The rows of X fall into a few groups, which share some directions, and each row is roughly a mix of its group's hidden directions.
X, 105 rows:
[[-10   9   4 -18   3  -6  -7  16 -39  -6]
 [ 12   5  -1   3 -10 -29 -27  20   9   9]
 [-32  -3  10   8   1  14  25  -5   9 -17]
 [ -3  12  17 -29   6   3  -6 -26   4  17]
 [  6  -5  23 -34  18 -10   6 -14  -4   4]
 [ -7  26 -20  -3 -17  11 -23   1 -18  -3]
 [ -4  18   7  16  -7  -7   7  -2 -11 -39]
 [ -7  20 -11  10 -28  13 -20  -7 -11  14]
 [ 36  -6  16  -5   4 -14  -1  14  19   5]
 [ 10  10  24  13 -17   8 -11 -30   2   9]
 [ -7  -4  23   6   3   4  -1  -9  40  10]
 [  5 -10 -12  16  12  31  15 -18   8  13]
 [ -1 -17   6   2 -17  32  13 -21   2 -12]
 [  1  -1  23 -33  16  -6   4 -21  -5  -3]
 [-12 -25   4  -6  -4 -12  17  12  30   7]
 [-26 -11  -3 -18  -4   3   5 -27  22  -5]
 [ -5   4 -18   3  -9 -27   3  33  -2 -11]
 [ 19 -16 -17   2  13  26   3 -10 -21  11]
 [ 14  14 -18 -14  14 -21 -14  18  17   7]
 [ 10  -5 -10 -14   5 -21 -29  23  -7  10]
 [ 25 -10  30  11   3   4  13  -7   7  20]
 [ -4  -3  10  17  -4  25  23 -23  16  -3]
 [  2  19 -14   1   9   7  14  14 -23 -28]
 [-10   7   0 -10  -4 -18 -20  22  14  27]
 [-22  18 -15 -23  -6  -3   4  -1 -11 -25]
 [  4  -2  17  -4   7  22 -11 -30  18  15]
 [ 27   7   6  -9 -15  -1 -14  -6  25  20]
 [-17  -5  12  -2 -11  19  25 -21 -18  -9]
 [  4   2  42   9  -1   1  13   4  16  -7]
 [-18   1  15 -14  18 -10 -22   8  21  14]
 [-34  18 -21  -1  -6   4  -8  13   0 -14]
 [ -5  -7  -8   4 -13  21   1 -24  23  23]
 [  4  16 -15  -2 -15   9 -33  21  -8   3]
 [-21   8   2  -3  16   8 -11 -21 -31  -2]
 [-22   3  23   2  25 -15  -7   6   9  18]
 [ 12  20  -1   2  25 -11 -14  18 -13  21]
 [ 13 -39   0   8   0  11  -2  16  10  12]
 [-16  15 -26  19 -22  12   4 -16   1  -7]
 [ 16 -14   4 -27   7 -24   6  15  11  15]
 [-14   3 -10  11  -3  30  12 -30   2  -1]
 [ 12  10   2  -1  14   1   6  23 -29 -23]
 [ 17  13  -5   0   7  -6 -13  32 -24  -8]
 [ -3  -8  12  12  -9  -7  13  22  18 -30]
 [  5  10  15  25  -7  14  20  11   7 -25]
 [ -7  17   2  -3 -10  -1  -7  12 -40 -12]
 [-16 -11 -25  23 -12  -3  13  22  -1  -6]
 [  3  16   8   1   9 -19 -10  24 -24 -19]
 [-11  14  10 -15  -7  18   9 -26  18 -16]
 [  5  -4  13  -6  12   9  35  -2  24 -13]
 [-24 -13  17 -12 -29   3  -4  -1 -19  -3]
 [ 17   3   0   6 -17  16  11 -10  31  18]
 [ -2   9  -8 -12 -10 -13 -25  19 -28   8]
 [-16 -15   0  -1  16 -20 -19   5 -28   8]
 [ 21 -15   3  -5  17  -7 -23  12 -15  22]
 [  6  18  -9  12  -6 -11 -32   7  13  21]
 [  7 -23  17   0   1  -8  31   2 -21 -10]
 [ -8 -16  12   4   6  12  22 -24  26   5]
 [ 19  -6 -17   9   6  21   0 -14 -29  12]
 [-24   7  -6 -17 -11  12   3 -19  21 -19]
 [-22  25   6  -8   9 -19 -18   4  -7 -20]
 [-26 -12 -22  -9 -10   3  13   0  24 -11]
 [ -5  -9  17   7  15   8  30 -19  17 -11]
 [ -3  -5  18  11  -1 -36 -10  -1  15  16]
 [ -4  20 -11 -14  -2   0 -20  17 -30  -7]
 [ 17  14   0 -12 -12  -5 -22   1  19  27]
 [  9 -12 -34  -7   6  20 -12  -3 -19   6]
 [ 29 -13  26  17   3  -2   7   1  11  14]
 [-11  16   4  -7 -33  -1  -2 -14  -7 -25]
 [-24 -27  -5  17  14  -6  12   8 -17   1]
 [ -5 -14   8  13  10   9  35   6 -21  -8]
 [-20   9 -22  27 -14  15 -16  -3  -3  -5]
 [ -7   5 -15   0 -30  25   2 -15 -17  -1]
 [-10  -3  10   1   1  29  27 -20 -14   0]
 [ -6  15  -8 -15   6 -19 -23  20 -19 -13]
 [  0  -2  13  -3   7  14  24   5 -34 -14]
 [-16  -6   0   4 -29   6 -14 -15  28  -2]
 [-23 -20 -22  -7  -4 -18 -17   8   9  14]
 [ 14 -18   1  13 -15  24  28  -8  -2  -8]
 [ -9  11 -20   0 -19  12 -22 -16  18  16]
 [  8   8  12  32   1  17  15   2 -15 -19]
 [ 29  -8   9  10  -9  21  14 -19  14   1]
 [ 11   4  -6 -11   1  31   5 -32 -11  -4]
 [ -3  14  -5 -14  27 -18 -21   8   6  19]
 [ -3  15 -13 -22  16 -11 -20  16 -21   8]
 [ -7 -17   5   1 -15 -21   2  34   8 -12]
 [ 22   8  -8  -9   6   2 -27 -13 -24  16]
 [-15  30   8   2 -24 -15  -3 -11   1 -17]
 [-12   6  -9  -2  -3 -13 -28   7  31  12]
 [-24   9 -21  11 -13  24   5 -16  12  -3]
 [ -2  -8 -14   5  18  -6  -2   2 -40 -12]
 [  2  28   1  -2   7  15  17   6 -16 -28]
 [-27  -4   1  22  -9   3  -9   7  15  26]
 [-17   1  -5   0   0  20   5 -18  37   0]
 [  4  -6   0  12  -8  29  16 -19   3  26]
 [  7 -13  13  -2   9  33  10 -27   1   5]
 [-14  30 -21   1 -12  14  -4   7   2 -22]
 [-18  23 -16 -19  -1  -8 -29  -7   1   0]
 [ 15   7  -7  -1   4  -4 -20  22 -14  30]
 [ -9 -12   1  -1   7  -3 -22 -22 -12  32]
 [-25  -9  21  -5  -3  12   9 -22   2  23]
 [ 38  20   6   6 -10  -1 -17   7   1   8]
 [  6  -5   9   5  23 -24  14  30   0   7]
 [ 43   9  13  -5  -6  -4   1   7  12   6]
 [-12  30  -3  -6   7  10  12  13 -14 -26]
 [  0  21 -11  15 -16  26   4  -9  -6 -24]]
Here is one row from each group, named. Which group is each of the other rows in?
[ -9 -16  21   5   6 -14  17  22 -23  -7]	J
[-13 -19  13  -9  11 -15  26 -22  10  -6]	E
[-38  -2 -10 -12  10   6  13  -7  -8 -17]	U

[18 -9 11 21 -7 25  0 12 11 22]	E
[ 18  -1   0   2  -1   4 -23 -24  -7  30]	U
[  4  26 -18 -23  -3 -18 -21   4   7  -7]	J
[ 32 -16  -6  18 -11  10   3  15   6  15]	E
[-10   1  -9   2  17 -24 -21  24   2  19]	J
[ 14  -1  31 -14   7   7  12 -25   8  10]	U
[  8 -18  23   8  18   0  32   1   1  -9]	E
[ 26  -3   5  -2 -16  -6  -7   4  29  22]	U
[ 11   0  -4 -23   7 -28 -21  18 -10   7]	U
[-29 -12 -16 -10   3   0  11  -6  -3 -30]	U
[  3 -26  13 -11  17  -7 -21  18   7  17]	J
